128 stands for zero in the data rows.
Every row has a hidden score from 0 to 40. What is each row's score? 20 is about the middle. The score is a weighted sum of the row's numbers plus the product of two more (or one squared), each taken from its middle value.
[122 140 146 141  95 133 118 103 123 133 150 108 144 141 134 120 144 108 131 131 136 132 124 131] 17
[113  98 121 110 114 115 155 131 106 113 127 150 104 152  99 108 112 138 111 142 130 123 112 112] 24
[152 116 116 148 125 158 135 134 161 145 146 156 132 108 120 116 116 112 154 152 136 108 119 136] 14
[ 84 135 151 121 133  81 163  96 117  98  78 120 126 164 103 121 140 122  80 100  98 144 124 114] 24
[111  90 114 152 129 136 157 149 134 136 125 142  67 189  94 149 133 119 115 128 149 102 100  92] 7
[151  63 134  91  90 170  90 117 154 113 191 161 141 110  90  71 106  76 199 223 166 108 140 147] 10
[ 97 101 163 117  73 139  97 124 121 137 154  84 140 140 100 115 134 140 156 153 116 131 165 162] 17
[140 142 133  96 116 105 122  73 153  92 117 124 189  91 131  69 129  83 136 159 116 136 153 150] 24
[ 86 156 133 106 107  57 163 108  99  90  73  97 123 165 126 125 179 154  58  87  93 135 128 123] 28
[113 129 106 131 135 103 200 149  91 137 106 118  61 177 139 137 126 126  72 123 170 124  72  77] 14
[108 100 164 110 102 142  80 138 129 140 144  88 137 128 103 138 128 138 156 146 125 131 168 156] 14
[115  75 136 131 100 160  81 129 165 149 165  80 130 123 121 134 113 132 167 146 149 114 164 164] 14
[128 135 128 212 117 173 153 167 140 193 140 123 105 135 118 155 106 161 130  94 134 109  85 119] 15
[179 185  62 154 188 121 165 136 134 115  73 191 112  97 121 163 143 139 121  94  70 101 118 104] 36
[131 138 157  70 101 103 104 112 115  94 144 107 173 116 143  97 178 117 133 152 110 145 167 165] 20
[110 117 135 102 112  97 127 113 122  97 112 159 138 159 113 107 162 133 110 113 112 138 136 117] 20
[105 129 123 131  91 100 173 149  97 138 103 104  90 173 123 126 151 153  83 116 146 120  85 107] 15
[ 98 165 139 148 110 124 121 106 113 146 105  78 123 136 115 158 127 137 123  98 125 135 132 119] 21
[185 154  86 153 179 161 105 132 159 134 109 198 137  97 117 181 148 123 188 106  86 102 154 109] 26
[126 122 123 130 163 175 120 149  95 135 143 134  99 107 115 178  49 119 151 144 145 136 127 122] 16
[ 99 131 143 112 135  76 151 131 118 114  99 109 131 155 147 112 150 146  77 109 114 146 124 129] 18
[154 165 124 151 155 118 147 127 149 152 111 124 149 104 174 131 135 107 114 112 144 146 106 115] 17
[158 168 120 113 117 114 125 129 114 132 123 122 139  95 156  99 141 148 119 119 132 145 108 120] 23
[166 118  99 144 165 164  97 139 154 112 122 192 133 115  87 165 139 115 193 144  75  91 169 132] 19
[104 117 132  97 117 105 126 124 103  95 117 130 119 147 107 125 133 141 111 134 102 125 147 138] 22
[121  78 121 136 140 192 102 156  98 153 180 158  72 152  99 181  71 107 169 165 187 118 116  89] 7
[105 100 137 155  85 187 119 148 103 164 169 122  84 141  91 163  92 141 159 152 159 105 121 136] 15
[144 146 114 116 162 155 111 190  67 160 163 145  94  95 171 168  85 174 125 126 156 145 118 123] 12
[108 121 160 133 105 139 116 133 126 154 154  97 118 133 129 132 122 140 130 136 137 126 133 141] 17
[ 89  82 182 117 131 113  87  93 183 100 118  96 205 113 117  83 118 121 134 120  92 156 182 200] 25
[ 69 141 193 144 144  76 123  79 157 101  89  78 207 132 159 103 127 138  77  62  99 188 143 174] 38
[174 121 101 153 196 152 111 119 179 119 101 203 155 108 113 171 134  91 186 128  78 103 169 119] 26
[166 153 113 140 111 154 134 140 124 155 152 147 112 112 149 134 125 122 141 139 159 115  95 111] 16
[142 151 144 104 119 115 105 103 132 117 125 104 167 100 142  99 143 109 135 146 124 144 146 146] 18
[153 103 104 126 100 173 134 128 126 113 171 164 120 116  82 115 102  91 171 200 134  79 122 136] 31
[157 151 102 151 169 159 133 180 102 178 136 138  83 114 165 177  91 147 122 110 182 147  79  76] 16
[123 128 115 159 124 129 138 130 159 153 118 100 127 111 156 124 112 155 105  92 137 128 112 139] 20
[183 140  97 183 148 175 174 138 153 149 143 201 113 104 129 127  95 112 145 130 150 105  68 104] 26
[130 163 133 105 173  95 146 144  82 130 123 135 115 115 215 132 108 139  67 105 175 170  94  98] 22
[106 111 145 141  96 135 102 122 147 145 140  82 143 133 112 125 124 136 149 126 126 133 146 146] 18
[132  91 109 112 124 184 102 163  78 146 202 156  64 135 120 168  82 118 167 183 194  96 123 106] 14
[108 103 125 127 101 128 162 163  88 127 127 152  82 171 101 129 130 150 106 134 148 123  85 103] 13
[189 163  77 147 194 138 146 108 164 112  89 211 144  93 131 143 132 119 161  96  73 110 137 114] 38
[155 155  96 116 137 128 128 126 119 142 145 126 113 115 182 130 134 134 127 108 178 139 106  95] 26
[153 165 102 207 115 175 172 181 114 200 133 143  73 132 126 167 112 183 120  91 141 107  62  90] 16
[147 143 142 109 104 140 104 147 114 160 164  96 138 112 162 127 143 125 141 164 145 126 136 144] 9
[193 152  78 159 149 164 124 153 155 171 140 173 108 101 146 145 124 138 171 110 144 111  95  91] 23
[105 104 157  87 150 130  69 107 121 116 156 115 149 117 148 140 107 105 151 144 157 155 175 144] 21
[158 160 124 146 130 135 160 136 126 143 115 129 134 107 153 133 135 108 112 131 141 130  93 121] 16
[149 145 122 117 180  93 125 110 154  83  81 151 183 102 112 113 151 111 133 128  41 135 176 151] 22
[ 98  54 171  80  64 133  39  88 164  96 184  81 188 138  80  73 150 108 206 184 102 118 218 191] 22
[103  76 138 153 152 118 194  98 166 101  89 111 119 136  69  93  88  65  99 140 136 135 106 115] 20
[121  93 120 142 131 125 151 149 129 137 138 161  89 180 125 123 146 133 109 124 147 114 106  97] 12
[119 132 119 163 120 139 122 152 141 175 138 100 115 125 145 131 114 173 120 100 142 125 113 130] 16
[120 139 134 194 147 147 137 155 140 169 119 114 125 128 128 159 110 166 112  83 121 127 103 130] 17
[117 154 115 135 129  61 183 112 124 118  80 122 113 169 161 105 181 141  49  76 150 142  70  72] 26
[ 94 102 157  91 119  90 118  97 130  86 123 125 145 164 118 106 154 118 113 125 118 145 156 139] 22
[119 110 125 191 122 147 145 129 173 162 120 135 127 141 114 131 122 143 131  99 127 113  99 122] 23
[ 76 105 197 118 115 117  84  92 144 110 154  94 196 135 139 114 125 136 130 117 107 157 182 193] 28
[126  57 114 187 114 200 119 175 169 190 147 126  91 135  84 154  66 143 165 139 160  95 105 142] 4
[104 101 157 109  72 165  82 138 103 140 193 117 117 135 103 149 122 153 177 162 131 100 171 174] 26
[100 111 133 100 120 119 136 126 107 103 106 131 100 157  72 134 117 129 121 138 106 122 131 116] 16
[ 98  75 143 157  97 187 123 128 135 152 188 131  98 146  92 138  66 130 159 155 159 100 125 153] 22
[119 186 131 109 171  76 137  93 109 108  82 103 154 103 193 135 124 117  73  74 136 185 120 108] 28
[110 102 118 144 158  96 202  83 165  90  74 102 119 127  77  80  87  63  84 130 133 134 100 106] 24
[139 118 115 151 103 156 111 144 149 164 153 100 107 120 129 138 124 147 147 128 145 109 125 134] 13
[146 138 124 149 123 139 140 126 140 143 133 124 136 119 141 132 139  86 139 154 155 120 116 117] 11
[139 180 133 137 129  86 140  90 150 134 104 101 159 120 187 102 160 128  85  80 130 154 108 120] 28
[109 121 147  72 130 139  72 143  71 102 158 103 129 102 125 156 101 140 151 154 131 156 182 166] 16
[138  67 112 194 108 210 141 180 165 196 165 143  79 127  92 138  65 141 169 151 166  91  83 135] 6
[127 162 153 138 152  85 148  76 163 103  99 129 201 114 171  91 160 106  90  93 101 162 126 146] 30
[106 124 126 114  78 116 156 137  72 116 133 143  95 161 113 120 140 156  97 137 148 120 100 106] 26
[180  88  91 154 175 185 125 124 183 116 136 223 123 114  71 145 110  95 205 154  88  85 148 124] 27
[120 131  96 154 128 108 187 144 108 129 102 158  79 173 114 133 140 140  85 103 143 114  72  72] 18
[ 77 146 148  86 117  43 143 100  99  74  71  83 147 168 132 105 172 133  66 101  97 160 147 125] 20
[ 82 101 193  98 111 114  79 112 131 119 146  71 173 127 131 117 128 134 131 141 122 153 181 188] 20
[146 166 132 124 141 100 138 116 138 132 110 133 161 103 175 102 138 126 100 105 134 158 107 125] 22
[114 105 140  75 162 136  98 141  75 106 148 137 109 104 127 142  71 120 131 163 153 148 151 135] 15
[ 84 142 157  90 181  97 128 148  57 121 128  97 112 133 197 153  87 136  69 119 190 189 122 105] 21
[137 114 138 107  97 131 103 122 134 123 159 124 137 117 126  89 131 112 144 171 146 119 132 143] 10
[171 137  98 145 186 142 135 156 141 118  92 193 117 120  90 162 139 125 149 128  70 105 135 120] 13
[122 133 112 148 214 160 163 207  54 135 142 152  56 119 152 188   6 177  91 108 162 158  84 107] 17
[181 172  86 151 190 109 139 125 171 123  69 204 156  98 161 145 164 153 121  61  74 125 124 115] 32
[120 141 148  58 168 113 114 139  73  96 130 105 121  98 163 149 108 130 107 143 126 153 172 164] 25
[147 136 145 115 106 139  98 118 129 133 163 120 148 120 157 120 152 116 155 147 146 128 139 141] 22
[127 114 170  75  65 133  65  95 127 104 166 108 164 131 106  88 161 113 178 161 136 145 159 141] 35
[155 170  92  97  69 117 134 104  92 117 137 121 115 115 122  92 135 147 120 131 149 117  91  95] 29
[143 137 105 123 171 124 117 116 141  96 106 160 153 105 112 148 137 110 153 134  70 110 178 154] 31
[ 96  83 127 107 112 113 151 138 108 105 133 116  96 172  97 114 119 117 119 158 138 115 129 123] 15
[125 171 113 123 166 119 126 128  72 127 115 144 105 119 165 167 110 145  93  89 151 155 106  80] 23
[115 107 135 158 103 160 126 155 127 174 158 114 103 144 117 144 113 153 144 135 153 112 121 132] 13
[154 187 108 149 122 116 149 123 122 145 114 116 128 106 153 118 135 159 105  92 115 130  94 110] 26
[147 108 127 101 142 176  94 166 101 142 187 170 104  90 152 152  78 144 164 157 160 130 137 140] 19
[ 93 103 121 130 132 110 164 133 109 113 124 133  94 173 127 132 120 130  95 123 143 118 112 113] 21
[196 114  70 143 156 191 123 179 141 147 140 216  98 100  77 158 112 127 204 170  94  70 134 122] 16
[ 96 144 134 138 161 120 112 149  90 155 144 122  96 147 178 168 119 172  94  84 166 151 120 104] 22
[ 99  69 128  90  89 122 137 128 109 105 153 116 100 175  92  98 127 102 137 189 149 103 134 128] 11
[108  50 132  84  82 146 109 130 118  96 170 151  97 171  68 109 139 102 171 194 144  89 152 137] 15
[139 122 140 116 112 142 102  86 146 106 148 146 163 110 114 113 124  79 164 166 142 128 142 143] 20
[162 148 112 120 178 104 131 115 155  95  77 180 168  99 129 133 165 114 137 115  57 119 167 145] 31
[174 163  92 150 188 114 132 122 161 109  74 189 161 100 125 142 152 139 140  91  50 112 147 122] 31
[164 193 108 165 137 103 162 123 157 158  95 112 140 107 181 123 162 144  95  74 127 130  90 104] 26
[ 97 108 132 115 100 111 148 134 105 112 117 117 102 161  97 120 140 150 107 131 101 113 133 142] 21
[115 154 118 122 167 100 132 137 100 145 133 120 108 148 207 150 132 146  80  90 189 154 104  89] 23
[121  89 127 120 116 147 126 151 126 123 138 159 102 135  84 128 102 142 145 145 118 118 127 137] 15
[129  94 157 100  80 166  63  95 135 124 198 118 150 121 104 105 114  92 198 200 151 113 169 160] 16
[131 107 133 182  99 180 102 172 149 175 163 119 122 130 114 146 126 165 165 119 124 100 126 148] 14
[144  90 122 110 125 186 109 174  98 154 211 140  82 117 161 152  94 133 165 182 181 109 132 144] 14
[ 70  88 163  45  79 106  90  90  72  45 148 125 146 163  66 112 142 108 145 180 104 129 190 160] 30
[119 119 143 144 109 156 125 140 120 145 165 112 129 121 132 132 112 148 144 133 123 123 137 161] 23
[142 117 131 136  93 153 128 117 144 126 162 154 138 123 114 107 131 108 154 159 134 105 125 144] 22
[140 128 137 112 108 139 141 139 108 130 145 116 115 128 129 119 128 100 131 170 150 121 111 127] 11
[141  98 149 105 123 150 110 141 136 141 166 131 150 116 144 110 123  92 160 188 152 126 145 156] 9
[ 87 122 141  70  97  75 132 116  85  72 111 108 126 156 109 106 159 153  95 134  98 128 151 146] 28
[142 140 132  81 104 126  99 114 127 114 142  86 140  98 118 115 132  77 161 188 146 132 157 133] 6
[132 125 152 119 111 129 119 116 140 131 146 125 151 124 134 111 148 106 140 152 130 129 140 143] 16
[ 99  95 173 104 101 151  88 129 108 134 165  94 123 135 109 136 111 124 157 166 137 132 164 159] 15
[168 172 112 134 142 107 145 106 151 125  98 160 159  96 156  89 138 114 111 113 131 144  93 105] 22
[158 138 118  94 168 103 116 124 144  83  80 179 161 107 109 119 173 121 138 133  43 124 176 151] 18
[134  82 102 150 129 137 203 105 161  95 114 135 101 127  48  83  86  66 120 171 135 103  91 101] 33
[150 130 105 136 184 160 144 193  88 172 150 170  64 112 180 181  72 153 111 122 197 136  81  93] 12
[143 139 108 105 165 100 108  96 144  60  82 166 169 111  82 126 162 110 150 122  43 128 182 142] 27
[154 153 113 101 167 101 102 108 149  86  90 162 178  96 121 136 165 113 153 121  61 125 182 149] 27
[126 144 140 108 182 104 131 149  95 126 119 133 131 104 192 137 112 151  82 107 143 169 121 125] 21
[159  91  94 138 160 183  91 158 143 114 151 190 111 119  69 176 119 109 208 171  92  81 173 146] 18
[129 148 139  98  99 101 136  98 112  94 122 121 155 111 136  84 141 127 104 134 118 131 127 141] 31
[108  83 179  69  84 139  79  81 129  78 173 122 174 127  95  92 134  68 174 201 130 129 187 184] 19
[145 159 108  80 128  78 109 116 126 128 127 120 130 112 189  98 185 117 115 124 173 143 130  87] 23
[120 122 132 183 100 154 128 127 158 166 126  93 114 133 112 132 113 136 142 113 141 117 115 115] 21
[165 130 105 153  94 186 140 153 112 168 169 139  89 124 115 139 111 104 162 179 170  90  90 103] 8
[143 122 134 128 115 149 120 104 145 130 153 141 147 114 127 100 112  85 156 166 157 126 117 126] 17
[109 129 116 153 145  98 191  84 160  98  72  72 124 125  79  93  91  51  90 139 127 135 101 100] 10
[153 124 122 149 122 142 122 114 176 142 143 152 151 120 127 102 139 118 156 136 126 120 122 122] 23
[ 90 128 167 132 130  83 111  97 169 120  95  66 199 118 165 102 145 155  82  69  96 166 158 178] 28
[136 133 127 122 110 137 110 105 133 124 157 124 130 123 131 112 130 102 144 147 154 126 125 119] 16
[100 177 134 143 136  88 146 116 116 140  96  75 142 119 166 127 119 169  74  70 119 162 112 133] 26
[ 95  65 156  77  60 146 108 151  79 106 162 120  96 170  69 135 145 134 153 187 136 106 155 155] 17
[142 145 115  95 135 135  88 149  80 128 153 114 107 102 144 150 116 148 141 139 150 145 140 116] 14
[193 183  65 173 199 120 166 134 174 149  62 200 138  91 159 165 159 116 129  83  84 103 115  91] 25
